In the rows, zero is written as 128.
The rows below fall into families. The same turns and mirrors carry the whole set onto itself and the rows of a family onto each other. For each named row, which other rows are in its family? Write them in the order they are listed.
These 15 rows form 3 families of 5 rows each.
M: [145 174 157 131 110 120 129 120 155 145 126 156 111 143 101 136 133 173
 111 128 156  88 101 148 110 142 136 139  73 140 145 106 140 148 117 113
 123]
V: [106 179 138 119 118 111 147 129 142 161 152 135 126 152 127 113 154 180
  92 128 140 100 125 122 150 151 123 107  80 103 136 107 136 119 121 141
 132]
Y: [119 166 113 125 114 116 147 141 138 141 125 133 116 145 131 120 174 138
 130 132  96 124 118  85 145 125 126 137 158 105 126 141  75 140 127 121
 154]
P: [134 100 114 153 127 149 109 119 104 137 100 114  95  91 114 153  70 130
 119 154 133 115  96 127 149 129 161 113 120 137 138 130 114 157 152 122
 155]
S: [132 148 145 115 122 132 140 116 138 185 157 142 167 174 131 111 131 145
 140 127 144 121 164 133 107 147 114 120  92 149 113 114 140 109 118 152
 146]
L: [151 161 141 108 125 123 137 136 163 118 115 141 124 135 116 134 158 128
 109 132 123  87 109 116 146 152 134 174 141 137 145 126  79 157 126  91
 127]
D: [ 96 115 134 144 128 142  92 122 102 130 106  86 103 140 150 133 176 133
 139 125 117 162 113 133 111 117 146 130 154 119 141 165 122 153 124 128
 148]
B: [154 107 129 149 143 159 118 110 107 141 107 117 139 118 113 132 101 151
 128 175 131 182 149 127 120 110 106  97 129 142 135 147 121 102 138 142
 125]
R: [132 125  98 146 113 143 139 118 123  98 127 145  85 106 128 142  94 166
 140 114 135  82 119 174 110 128 151 132 100 135 132 111 163 136 135 100
 147]
Q: [133 137 113 110 137 141 166 119 103 102 145 123 142 124 143 141 115 120
 146 137 124 108 147 159 106 111 121 105 139 151 126 111 164  86 138 155
 115]
C: [ 82 106 151 127 156 139 140 114 122 114 128 108 132 144 130 134 153 139
 149 131 116 149 175 122  95 130 153 101 152 152 123 165  90 135 106 143
 141]
E: [133 155 122 115 148 124 139 131 129 158 146 120 155 158 100 118 128 140
 110 118  82 131 150  95 130 128 118 138 173 134 115 126  98 109 112 124
  98]
K: [103 113 164 128 135 134  97 119 126 126  98  99 113 111 152 144 147 126
  96 126 135 123 114 130 145 160 168 151 135 148 136 154 103 165 126 109
 168]
F: [142 101 101 126 140 166 109 112  99 138 113  97 106 129 106 137 107 128
 155 168 151 136  96 149 141 120 129  98 119 112 158 133 136 152 153 150
 113]
H: [131 128  84 108 136 160 152 118 129 107 149 122 114 132 143 115 122 162
 148 125 147  91 140 176 145 144 125 125  87 102 142 111 163 106 142 122
 120]

Same family as Q: S, B, C, E
Same family as Y: V, D, F, H

The rows below fall into families. The same turns and mirrors carry the whole set onto itself and the rows of a family onto each other. For each named row, which other rows are in its family? Write them in the order they are listed.
These 20 rows form 4 families of 5 rows each.
zotog: [152 100 134 148 102  99 134  96  57 145  98 125 105  88 115 137 153 147
 163 123 163 136 124 152 128 167 119 169]
bere: [159 102 157 180 110 126 133 109 134 176 124 160 118 148 134 132 147 111
 129  93 107 157 143 133 113 148 113 165]
doki: [120 114 115 155  81 136 149  93 128 122 155 166 101  91 103 148 106  96
 130 163 135 102 128 133 114 120 116 119]
nedov: [123 108  98 147  89 128 159  96 138 113 147 155 107  86 113 153 106  98
 131 160 145 113 140 136 110 110 132 125]
Ligod: [162  82 140 181 113 114 136 116 145 182 122 171 112 136 125 139 153 101
 142  97 111 150 128 138 104 137 128 155]
Rubeg: [153  92 121 185 109 127 144 116 136 190 117 164 119 133 123 133 146 102
 136  89 103 142 143 132 120 140 127 159]
modan: [154  88 130 141 115 111 123 116  51 157 117 117 119  96 118 143 155 130
 152 123 173 120 127 163 127 181 123 143]
niveb: [168 112 141 130 108 162 137 106 116 135 143 105 133 129 125 157 106 104
  78  96 185 123 106 119 105 166 127 184]
zunon: [160  95 133 126 113 105 126 106  55 156 110 125 108  93 115 146 153 133
 154 125 161 121 112 148 133 186 107 160]
fov: [114 104 121 154  78 152 142  91 120 108 148 162 111  90 104 145 101 114
 122 163 152 122 139 120 118 113 112 122]
kimup: [172 123 148 124  98 155 120 116 119 132 144 109 131 131 124 142 117  96
  76  97 185 113  92 130 114 152 127 185]
Paze: [119  94 121 131  63 133 100 146 107 153 126 131 161 101 128 163  80 131
 126 135 123 138  86 111 122 140 167 161]
Poti: [128 120 119 160  87 135 157  89 124 112 145 167  98  87 109 151 122 118
 135 166 153 122 139 140 128 117 119 116]
zera: [134  98 130 127  69 134 112 134 117 156 121 145 170  91 133 171  81 121
 132 141 129 147  72 109 135 142 164 148]
vobe: [130 113 133 137  70 131 103 152 115 158 117 144 163 110 136 148  82 129
 132 144 114 157  88 108 140 123 156 150]
dekud: [160 130 148 112 108 161 128 102 110 129 140 103 137 139 123 123 132 101
  79  98 173 127 114 128 118 149 120 184]
Ritu: [161 130 147 117  93 161 138 100 123 121 147 114 122 125 137 142 116 111
  73 107 181 126 103 112 116 137 116 186]
Noget: [157 103 144 131 107 103 122 116  59 149 109 113 120  99 120 141 145 159
 155 140 166 134 106 161 125 176 118 160]
nem: [126 114 131 142  82 139 116 149 102 153 108 139 173 106 144 157  82 138
 127 133 145 152  71 113 134 137 162 150]
tarot: [134  98 144 175 116 115 139 125 149 174 131 167 112 148 125 140 132 108
 143 103 109 164 143 143 110 131 126 163]

Same family as zotog: fov, dekud, nem, tarot
Same family as Noget: bere, Poti, vobe, Ritu

The rows below fall into families. The same turns and mirrors carry the whole set onto itself and the rows of a family onto each other. For each named row, which other rows are in its family? Write them in the order they are listed.
These 32 rows form 4 families of 8 rows each.
Fofor: [123 101 152 122 122  90 145 128 101]
Lepi: [121 167 113 138 157 151 127 122 130]
ramim: [123 101 118 167 138 137 118 113 172]
daso: [121 163 137 122 141 118 149 107 107]
Radur: [127 101 119 146  95  93 116 103 145]
Ribep: [124 164 111 120 120 115 122 113 110]
Bami: [126  96 138 144 105  87 132  96 140]
mirip: [128 110 105 128  97 101  95 143 114]
visel: [114 103 152 152 170 137 148 142 130]
der: [115 107 130 159 165 155 122 150 144]
Nepu: [142 105 158 117 141  95 135 132 100]
Lafak: [120 105 107 157 144 149  98 154 143]
Dipek: [125 102 110 162 118 127 102 113 170]
semed: [146 107 139 113 118  86 113 131  98]
Bevu: [119 161 139 130 156 129 150 112 117]
Fegi: [139 107 134 145 171 150 109 151 140]
ret: [143 112 113 142 150 144  83 153 138]
res: [126 106 127 119 100  90 117 134  99]
gere: [126 167 102 127 126 131 111 120 122]
vig: [123 166 105 135 139 143 113 124 128]
Bab: [120 159 130 139 163 145 138 114 129]
nadin: [121  97 151 158 141 116 151 102 155]
Sok: [137 103 167 129 167 115 140 132 116]
pud: [126 104 107 153 102 108 103 111 156]
maso: [124 109  96 145 115 129  86 148 131]
Kula: [136 104 157 141 180 138 129 141 129]
nar: [115  98 164 135 152 110 157 132 112]
Bobuk: [120 100 139 167 149 130 136 109 167]
sete: [146 110 116 120 111 101  89 139 110]
sutat: [123  95 149 147 123  97 148  94 144]
zipe: [123 164 123 119 122 111 135 112 108]
Lig: [149 112 107 132 126 122  75 147 126]

Same family as Dipek: ramim, Radur, Bami, nadin, pud, Bobuk, sutat
Same family as Sok: Nepu, semed, Fegi, ret, Kula, sete, Lig
Same family as Lepi: daso, Ribep, Bevu, gere, vig, Bab, zipe

The rows below fall into families. The same turns and mirrors carry the whole set onto itself and the rows of a family onto each other. For each named row, which other rows are in its family? Write them in the order they are listed.
These 15 rows form 3 families of 5 rows each.
zukub: [125 107 101 121 130 120 122 132 151 175 110 131 135 108 156 149  90 163
 111 123 105 105  87  87 140  89 114 131 137]
Rosob: [123 125  83 125 130 119  91 123 157 147  89 133 130 100 160 144 105 153
 125 124 120 109  79  78 133  90 102 148 141]
Tupes: [132 158  95  91 167 143 188 133 151 121 137 120  89 110 114 132 177 166
  89 143 137  91 130 112 118 132 178 154  96]
Mifuz: [119 169  94 112 174 136 159 132 163  94 126 130  96  99 114 123 190 165
  99 142 151 112 119  90 113 137 172 161 108]
falo: [125 137  93 118 185 112 153 128 141 165 141 135 111 107 131 136 143 182
 105 127  99 107 116  74 146 113 155 137 109]
mit: [154 109 102  96  80 122 123 152 171 108 105 114 142 115 145 151  83 122
 112 145 137 102  79 129 114 111  99 157 121]
Sunuk: [136 112  96 123 138  92 110 151 158 139 130 128 149 104 150 144  89 152
 114 135  92 118  83  84 142 109 109 137 119]
Gad: [134 155  95  95 107 175 160 137 171  72  98 119  99 100 121 124 161 142
 108 155 175  99 114 132  93 119 146 165 120]
kovar: [136 127  90 105  76 162 116 132 166 104  73 124 120 106 145 140 109 139
 122 145 155  97  90 122 106  86 103 155 136]
viket: [155 138  96  78  96 149 162 147 171  75 119 106 117 113 118 141 129 119
 103 155 162  88 103 150 102 128 130 165  94]
Bof: [133 147  88 118 190  93 140 154 150 115 156 130 124 107 126 136 138 165
 105 147  98 119 109  77 152 129 147 137  94]
darez: [142 138 105  81  97 173 187 134 164 106 109 110 103 112 118 131 145 142
  94 149 169  80 117 150  92 123 152 160 112]
tifi: [140 162  91  90 161 129 173 152 157  79 149 115 104 111 109 131 165 144
 101 163 139  97 119 111 129 140 161 153  78]
tas: [138 101 109  97  72 158 142 134 162 139  92 121 130 106 147 145  91 142
 112 135 143  91  93 132 103  92 111 150 136]
kodo: [116 155  84 128 187 101 118 123 154 140 119 134 114  92 137 135 160 174
 109 124 111 118  99  59 139 119 142 152 120]

Same family as viket: mit, Sunuk, Bof, tifi
Same family as Tupes: zukub, falo, darez, tas

The rows below fall into families. The same turns and mirrors carry the whole set onto itself and the rows of a family onto each other. For each named row, which other rows are in its family? Write them in the order they are listed.
These 25 rows form 5 families of 5 rows each.
govib: [118 194 117 101 149 136 117 113 119 158 130 163 153 103 126 131 138 107
 140 117 167 126  99 148 158 120 115 133 120 130 112 137 100 113 148]
gotes: [155 180 142 126 111 132 133 145 102 118 126  89 120 139 130  87 121 113
  87  83  90 192 109 144 150 144 116 156 164 118 110 119  88 140 124]
tek: [123 139 132  78  98 144  89 105 130 152 105 153  59 145 120 117 105 145
 124 121 126 141 125 137 142 115 139 117 136  98  93 109  73 136 113]
tiga: [ 99 154 138 149 148 164 159  88 126 139 130 134 106 149 130 143  64  92
 126 101 126 166 151 123 148 107 134 135 167 159 133 119 115 157 134]
noti: [182 149 114 129 104 101 136 147 102 105 130 138 108 143  92 120 113 135
 159 117 168 170 130 134 108 167 139 111 134 128 130 126 125 134 123]
feluz: [111 163 144 136 109 159 168 111 122 127 104 119 121 134 134 157  69 110
 138  70 132 185 133 132 145  78 140 124 149 157  98 111 101 151 112]
ziba: [147 141 123 146 102 102 140 144 104  99 127 132 129 128  75 128 132 127
 166  95 123 166 115 116  98 151 134 110 133 140 126 128 132 138 104]
geza: [142 154 151 100 136 153  82  90 129 130 121 154  78 151 109 143 115 136
 109 121 123 133 144 134 134 124 166 121 131 114  76 115  66 145 130]
ver: [161 177 115 146 106 125 143 145 113 115 123 134 143 156  74 137  89 130
 155  92 134 140 129 147  93 172 122 106 123 136 130 151 133 130 142]
kosut: [132 154 120 146 105 176 150 104 125 129 109 136 106 157 157 165  51 102
 137  89 137 172 143 123 144 110 131 129 161 141 128 110 104 145 106]
Rebu: [ 99 172 136 148 121 174 143 125 127 147 106 125 135 171 126 144  55 106
 137  98 118 156 153 149 167  82 130 127 151 140 141 124 111 162 132]
sases: [132 136 142  97 100 146  98 102 126 120 107 145  83 141 111 129 137 149
 129  82 111 140 135 122 144  95 128 107 117  90  99 118  64 149 121]
faba: [179 172 120 154 108 104 123 135 105 122 105 149 135 129  89 135 125 139
 174  99 130 123 132 112 100 157 142 127 134 130 134 158 120 121 142]
vebe: [112 166 149 161 124 145 151 111 127 155  83 121 105 152 124 137  60  89
 131  86 103 161 150 129 143 108 149 143 167 168 129 130 114 158 129]
noku: [163 167 143 124 119 124 129 151 100 133 116 105 113 146 149  85  92 114
  92 113 115 181  99 140 158 136 107 177 159 128 118 154 109 128 108]
Pone: [107 207 124 114  94 118 120 130 121 156 122 145 161 113 121 140 161 113
 138 112 158 158 103 123 156 110 107 112 151 107  98 124 105 121 134]
basid: [127 163 134  89 108 151  88 102 130 143 113 126  89 165  90 144 103 145
 133 131 114 140 157 131 124 106 157  91 127  92 109 140  74 149 138]
Zogu: [176 154 123 152 122 113 142 126 105 124 146 152 123 149  89 132 125 159
 156  97 144 130 139 122 117 167 137 121 143 148 126 139 143 121 135]
gukob: [107 204 100 103 119 131 122 139 122 150 103 161 147 123 123 132 136 100
 138 122 184 127 107 103 161 127 114 133 134 114 116 120 111 134 123]
vos: [105 201 122  97 136 122 107 143 125 148 110 142 177 122 111 134 120 104
 138 141 136 130 111 143 160 137 111 112 124  99 102 154  97 120 136]
Vopo: [160 169 137 152 112  99 127 147  94 144 122 100 122 136 138  88 101 109
 125 108  87 165 118 168 153 155 132 158 176 119 132 134  97 113 152]
rovu: [141 166 137 109 130 149  91  91 130 142  92 132  74 144 120 138 105 115
 136 103 105 143 153 134 147 114 178 119 126  90 104 117  50 151 141]
vugaf: [162 157 137 148 125 129 116 147 101 135 155 105 114 148 132  83 111 105
  98 120 101 154 106 161 156 126 145 170 181 130 115 138 102 113 132]
dizo: [149 177 136 135 114 123 127 155  91 140 131  83 116 170 124  93  76 140
 109 104  83 156 111 169 153 135 141 162 143 106 107 144 102 123 134]
diz: [117 205 139 103 135 118 114 115 134 175  88 173 149  99 117 129 126 118
 160 118 155 141 123 145 161 118 121 116 131 116 104 144  91 127 156]

Same family as govib: tiga, geza, Zogu, vugaf
Same family as feluz: gotes, ziba, sases, Pone
Same family as noti: tek, kosut, noku, gukob

The rows below fall into families. The same turns and mirrors carry the whole set onto itself and the rows of a family onto each other. For each named row, which other rows are in its family? Write them in the order they are listed.
These 32 rows form 4 families of 8 rows each.
Vapir: [125 143 145 155 148 140 157 126 147 151 102 114 139 144  92 143  79 134
 149 166 144 158 112 161 110 150  94 128 145]
doz: [114  97  79 120 111 145 109 142  91 132 124 118 148 144 108 153 127 152
 132 153 127 123 154 179 120 143 114 139 168]
Denul: [104 104  85 101 120 115 119 124 117 102 155  91 142 101 149 128 140  96
 152 108  93 136 145 147 124 134 108 157 121]
tadan: [124  90 102 146 124 125 142 170 124 107 127  96 116 124 104 133 107 126
 111 155 130 125 138 169  98 169 122 163 150]
Zitaz: [101 106  74  92 113 128 105 115  99 118 146 104 156 117 144 139 146 117
 155 116  97 131 153 157 134 125 106 145 136]
muva: [126 107  70 145 151  98 114 120  81 125 129 135 116 128 147  97 142 128
 171  89 116 148 114 132 149 124 106 135 107]
norer: [112 154 141 126 151 120 154 100 157 134 129  98 147 111 132 128  99  93
 175 125 112 168 110 136 123 131  87 136 108]
zadi: [106 104  73 101 109 140  99 122  88 130 133 116 159 134 126 150 141 140
 147 136 112 127 156 169 131 129 109 136 156]
daseb: [122 166 142 134 123 122 110 113 106 152 118 151 130 128 102 135 131 162
 130 180 125 116 155 144 132  98 149 127 137]
zafis: [130 159 160 158 132 108 136 137 132 133 120 134 104 116  95 120 113 144
 113 183 131 118 144 139 112 120 156 146 125]
Dor: [126 107  65 145 146 108 106 118  68 138 119 146 123 142 140 106 144 146
 169 100 123 144 117 142 151 120 106 126 121]
Kizig: [143  94  83 181 154 108 132 155  84 129 107 139  96 147 112 102 115 151
 138 124 145 140 107 151 127 151 117 138 132]
megi: [107 157 130 113 145 128 139  85 142 144 127 107 160 120 135 137 108 104
 185 124 110 168 118 138 134 118  82 125 114]
pupog: [122 146 134 141 143 150 143 112 131 163 100 124 154 152  95 151  90 145
 159 165 142 157 119 166 121 137  90 118 151]
sab: [122  90  93 138 118 138 128 160 105 122 121 109 130 140  99 146 112 146
 117 161 133 122 146 179 105 159 119 149 166]
Pina: [113 173 139 115 126 107 108  94 117 138 139 138 133 104 131 122 145 132
 149 151 103 124 153 124 140  85 143 135 109]
penan: [115 171 149 123 131  96 122 103 131 127 143 128 120  91 133 112 138 116
 144 147 101 127 147 119 132  94 145 144  98]
pab: [142  95  88 183 158  96 141 156  96 119 115 129  90 133 121  93 115 134
 138 114 139 144 103 142 125 153 118 147 117]
viluz: [108 157 124 111 140 141 129  84 130 157 118 119 169 135 126 147 110 123
 185 137 118 162 122 150 139 114  82 116 130]
nusam: [121 166 157 139 135  92 136 119 141 121 141 122 107  90 124 108 125 113
 130 154 110 126 140 119 120 109 149 153  98]
Gokol: [133 102  67 156 145 115 107 130  64 144 110 150 120 152 126 111 137 159
 160 115 137 141 118 151 147 128 109 124 134]
gitim: [120 149 149 142 154 120 166 117 165 130 123  94 134 114 120 124  85  97
 160 139 123 166 105 140 112 146  91 142 113]
Dume: [113 153 125 123 139 149 132  95 125 165 106 125 166 149 109 154 101 140
 172 153 131 158 123 161 133 123  87 113 146]
fepi: [119  93 104 139 128 113 148 162 134  95 141  85 114 105 121 123 111 103
 119 135 115 131 134 155  99 167 119 171 131]
fomu: [111  99  96 118 126 108 137 145 132  93 152  82 125  96 142 121 126  91
 136 116 101 135 137 147 111 153 115 168 118]
Git: [129 162 163 154 137  97 141 134 142 123 131 124 100  99 108 113 115 124
 118 170 120 123 139 127 114 119 154 153 111]
nekan: [128 161 151 150 126 117 123 129 119 146 116 144 117 126  94 129 120 160
 118 187 133 116 149 145 120 112 153 135 138]
Vesaz: [126 143 151 156 152 128 168 129 159 137 112 102 132 129 102 131  77 114
 149 155 136 162 106 151 107 154  94 138 129]
bas: [117 171 137 118 122 116 104  98 107 149 128 148 137 118 118 132 141 149
 142 164 113 120 158 135 141  87 144 127 126]
Pom: [138  99  74 171 149 115 120 145  71 140 105 147 109 156 114 109 124 162
 146 125 144 139 114 155 136 140 114 128 137]
Nek: [135  99  85 172 158  90 139 147  99 113 125 124  92 122 136  87 124 119
 150 100 127 148 102 133 129 146 114 149 105]
Toz: [129 103  79 156 156  90 129 130  93 116 130 126 104 121 146  90 133 118
 163  89 119 150 107 129 140 134 110 144 100]

Same family as daseb: zafis, Pina, penan, nusam, Git, nekan, bas
Same family as gitim: Vapir, norer, megi, pupog, viluz, Dume, Vesaz
Same family as tadan: doz, Denul, Zitaz, zadi, sab, fepi, fomu

